(in the rows, 128 means zero)
One turn or mirror swaps these rows in pairs. Which row does each one swap with?
The rows were stretched afterwards, more along some directions than others.
Z_84: [144 104 128 121 154 140 141 120 113 130 118 115 139 104 135 129]
Z_881: [141  70 144  93 114 133 137 105 133 103 136 136 115  93 111  91]
Z_721: [124 104 139 107 138 145 141 143 120  93 109 115 136 121 134 124]
Z_900: [ 97 135 120 140 122 134 135 154 113 123 117 120 161 129 112 117]
Z_51: [146  75 140 105 124 139 147 117  96 109 137  91 144 118 133 123]
Z_179: [138  71 143 100 110 130 123 102 137 102 135 134 111 109 119  97]
Z_520: [139  90 147 102 134 128 143 127 136  79 117 126 108 119 129 120]
Z_686: [135 104 141 107 156 141 136 126 111 121 141 106 148 123 123 122]
Z_944: [127  68 142  98 113 133 129 104 138 104 136 136 116 102 118  93]
Z_27: [104 140 144  98 138  98 143 131  99 116 121 118 150 113 134 130]
Z_42: [117 131 120 113 147 116 155 135  84 156 132 127 157 104 129 117]
Z_130: [135  79 134 110 113 128 126 106 136 111 131 138 113 107 121  95]
Z_134: [122 144 127 126 141 105 130 140 117 108 109 135 134 110 135 130]
Z_366: [146  77 148 101 125 134 148 126  94 102 141  89 151 124 135 130]
Z_46: [123 114 153 113 133 125 122 118 124 117 141 112 135 109 139 127]
Z_504: [ 92 118 145 120 118 122 146 119 123 131 151 138 162  97  99 103]
Z_876: [138  65 147  95 113 129 131 106 139  97 131 140 108 112 121 100]
Z_244: [115 144 118 124 134 127 134 153  97 124 115 139 155 119 100 124]
Z_909: [126 129 131 102 106 126 159 145 102 102 114 143 123 104 111 116]
Z_483: [129 140 120 113 157 112 119 111 101 135 140 143 132  98 120 103]
Z_899: [133 118 164 108 132 123 119 109 114 117 136 136 120 124 141 115]
Z_846: [107 105 152 121 107 126 148 118 137 122 158 131 152 110 107 105]
Z_879: [136  80 146  94 125 137 155 118  92 114 137  90 155 105 139 116]
Z_242: [ 85 122 142 125 116 119 139 130 124 126 147 132 165 106 101 104]
Z_789: [158 106 137 102 158 122 129 134 102 100 130  95 153 126 137 135]
Z_530: [129  95 120 126 137 156 113 149 116 101 119 132 136 130 117 131]
Z_620: [163 122 142  96 159 118 123 119 111 102 132 129 125 103 127 116]
Z_602: [147  85 143 104 127 132 154 121  90 115 139  89 153 112 134 122]
Z_711: [141  80 141 110 124 139 144 117  96 115 146  87 151 119 134 120]
Z_16: [110 138 124 113 134 114 156 139  87 160 132 129 159 106 133 122]
Z_724: [128 124 122 113 135 115 154 133  94 153 136 126 152 109 145 125]
Z_794: [133 111 126 104 150 124 146 134 111 112 124 126 144 110  95 122]
Z_558: [138  75 138  97 112 131 135 104 138 111 137 132 116  97 117  87]
Z_146: [128 117 141  79 133 126 124 102 111 127 141 144 146  98 110  91]
Z_515: [142  88 136 104 127 133 156 116  94 114 139  88 155 101 134 114]
Z_75: [101 137 142  99 135 117 125 117 107 127 133 152 133 109 117 106]

Z_724 pairs with Z_846
Z_134 pairs with Z_686
Z_794 pairs with Z_27

